0: [147 117  99 114 116 116  91 169  86 120 112 149 177 158 171 106]
1: [164 103  68  69  72  63  57 209  59  70  57 152 125 130 120 198]
2: [ 95 128 147 145 147 141 124 146 108  89 105 178 161 137 168 108]
3: [128 155 142 110 110 121 146 132 129 147 129 123 155 148 135  96]
4: [106 119 109 105 108 127 202 100 177 167 212 158 130 126 139 125]
5: [173 105 103  88 129 107 129  97 157 154 136 152 164 175 157 117]
6: [158  72  89  91  61  71  87 135  77  88  88 106 132 128  98 113]
7: [105 127 226 126 210 141 150 100 144 144 123 136 166 143 167 134]
8: [154  83 105 135 105  91 160  96 138 184 174  97  77  81  82 143]
9: [174  83  80  89 104 101 180  98 159 164 146 207 175 153 158 164]
10: [114 131 192 153 190 147 152 108 153 179 141 120 145 121  93 134]
11: [ 98 118 140 179 172 169  97 202  81  83  77 126 106 112  85  57]
12: [111 148 146 158 154 128 129 110 116 124 149  73  85  75  77 144]
13: [255  35  39  43  62  36  86 156 116 100  98 133 125 132 125  91]
14: [151  63 122  74 134 102 135  93 124 156 118 130 136 133 147 160]
15: [130 124 126 121 120 105 163  97 168 160 195  85  70  93 123 110]
16: [110 147 136 142 116 127 171 139 135 149 164 223 126 128 112 110]
17: [105 165 132 126 127 136 122 125 143 134 107 118 108 110 107  68]
18: [140 111 110 116 121 126 133 117 120 149 132  81  93  96 107 153]
19: [127 122 127 119 136 173 118 134 116 141 125 140 116 109 142 153]
20: [101 141 130 197 132 139 133 113 124 175 174 147 134 173 133 148]
21: [107 132 202 151 139 129 144 126 131 131 119 107 117 110 102 195]
22: [135 102  92 113  93 122 155 105 138 136 152 196 163 164 174  89]
23: [123 126 128 112 132 113  47 177  53 118  42 134 129 132 155 129]
24: [132 121 121 103 107  99 177 133 209 138 181 197 148 158 179 114]
25: [108 129 137 199 169 134 168 107 144 172 121 104  84  81  94 129]
26: [136  92  88 123 106 111 147 106 133 125 148 127 108 154 108 184]
27: [144  86  90  78  91  74 133 100 190 129 142 125 185 135 143 134]
28: [174 109 112  84  73 127 139 103  91  86 109 140 152 146 122 154]
29: [117 127 124 172 130 162 124 139  89 106  97 231 147 120 125 172]
30: [118 106 123 126 125 120 125 101 114 109 105 146 167 220 169 124]
31: [122 120 111  93  90 138 111 110 107  98 122 108 103 102 133 131]
32: [111 130 153 192 140 140 124 100 132 124 190 168 123 129 102 176]
33: [101 233 161 171 162 179 125 128 167 102 125 140 132 205 119 149]
34: [104 129 131 149 125 142 231 111 149 175 125 134 110 107  78 151]
35: [144 133 121 143 118 117 152 118 193 141 135 117 128 126 166 114]
36: [110 117 146 109 127 111 129 103 162 153 140 127 157 126 179 119]
37: [102 119 102 117 109 118 143 102 159 144 162 129 122 133 123 130]
38: [131 115 131 119 118 125 107 129 124 105 112 165 194 180 132 132]
39: [106 199 110 123 156 109 139 151 108 130 123 117 132 156 119 134]
40: [156 137 118 112 113 121 125 105 177 157 136 126 171 120 164  99]
41: [118 119 119 106  93  96 171 101 168 182 154 127 126 134 142 123]
42: [198 116 106 107 122  76 162 119 114 174 153  55  63  91  75  80]
43: [136 113 137 124 123 139 107 152 115 128 123 139 115 111 110 126]
44: [135 203 117 159 170 127 122 116 107 183 112 149 132 126 143  77]
45: [106 137 145 131 139 160  75 232 101  81  53 170 140 131 125 187]
46: [141 162 140 154 163 114 156 117 131 168 170 151 145 130 177 144]
47: [133 137 121 150 155 146 141  96 107  91 117 162 119 130 112 156]
48: [122 119 145 123 136 190 100 107 128 101 122 110 161 127 146  93]
49: [181  98 107  99  84  55  98 124 138  86 110 106 142 106  96 123]

[243  78  55  94 112  93 180 107 170 162 137 135 173 130 173 167] 9 5 27
[178 121 115 100  91 135 126 112 110 177 107  98  92  96  93 164] 18 43 31
[102 134 121 118 147 120 119 180  89  91  94 147 131 139 165 133] 2 0 43
[123 141 136 119 139 134 140 101 132 146 145 109 120 107  96 153] 18 37 12
[122 165 126 140 154 137 151 129 120  82 105 113 124 120 123  93] 17 39 47
[101 135 137 136 126 148 109 129 129 122 117 133 155 143 180 172] 19 2 36
[100 170 136 173 155 158 117 106 138 131 109 153 147 146 165 122] 2 44 47
[100 137 111 115 136 225  97 132 108 132 162 141 160 142 108  41] 48 17 3
[ 99 117 115 124 162 127 184 100 157 154 145 127 139 138 116 124] 37 41 34
[ 98 124 151 130 118 161 118 112 131 161 165  91  73  55  68 142] 12 18 15
[100 160 148 119 154 145 165 104 152 159 185 117 112 127 163 158] 46 37 36
[102 177 165 139 172 130  83 190  71  88 101 107  93 101  85 119] 11 43 12
[108 142 170 165 178 134 136 118 144 136 143 124 107 121 104 109] 10 25 17
[115 135 126 180 133 155 143 113 116 129 148 158 153 194 173 168] 20 30 46
[209  29  25  23  38  27 153 107 166 138 123 126 121 124 148  74] 13 27 49
[101 223 151 173 206 131 123  92 137 147 186 113  81 116  89 139] 12 25 10
[116 111 129 128 118 211 127 143 109 120 122 125 112 122 187 128] 19 48 43
[151 166 149 101 153 118 189 106 147 131 132 129 167 163 125 105] 3 40 5
[120 134 180 135 166 117 117 114 172 145 138  64  63  47  77 181] 12 21 18
[131 117 120 168  94 207  97 146 121  80  99 121 134 117 175  95] 48 2 19
[101 154 216 160 146 180 108 141 126 168 113 100  96  70  81  48] 17 10 12
[192  42 122  97 104  90 139 107 148 153 141 118 131 182 142  83] 5 14 27
[109 167 134 147 144 163 107 133  99 125 140  72  49  34  75 131] 12 18 25
[157  95  81 129  84 106 110 120 125  93 122 109  93 110 131 147] 31 18 26
[216 111  62  58  80  88 148 109 122 108 114 139 117 121 150 147] 28 49 14
[115 136 174 114 156 123  99 166  92  86  84 105  92 107  87 140] 43 21 12
[107 161 136 119 126 230 114 106 144 125 130 161 144 139 143  97] 48 19 17
[103 143 130 143 121 129 129 109 165 151 153 132 105 128 119 148] 37 35 41
[146 131 169 105 108  83  67 203  76  79  86 112 130 122 171 131] 23 0 43
[112 133 132 159 146 112 156  99 113 101 121 129 120 175 128 121] 47 30 3
[104 124 136 106 133 130 139  98 161 136 159 142 186 163 153 135] 36 37 3
[103 137 156 189 154 121 123 112 109 113 122  25  56  59  76 168] 12 25 18
[133  99 152 114 100 116 110 123 117 112 126 133 125 119 124 142] 43 31 19
[127 120 144 114 137 114 141 102 142 128 148 121 117 154 175  95] 36 35 3
[162  52  75  77  73  97  77 177  37  76  29 120 124 138  91  87] 6 1 23
[ 98 156 168 167 149 199  93 147  81  86  83 137 132 175 182 167] 2 45 19
[149 123 128 125 150 136 140  99 138 149 172 210 152 141 160 162] 46 16 5
[107 164 148 132 158 141 175  99 137 142 138 118 120 160 136 105] 3 39 17
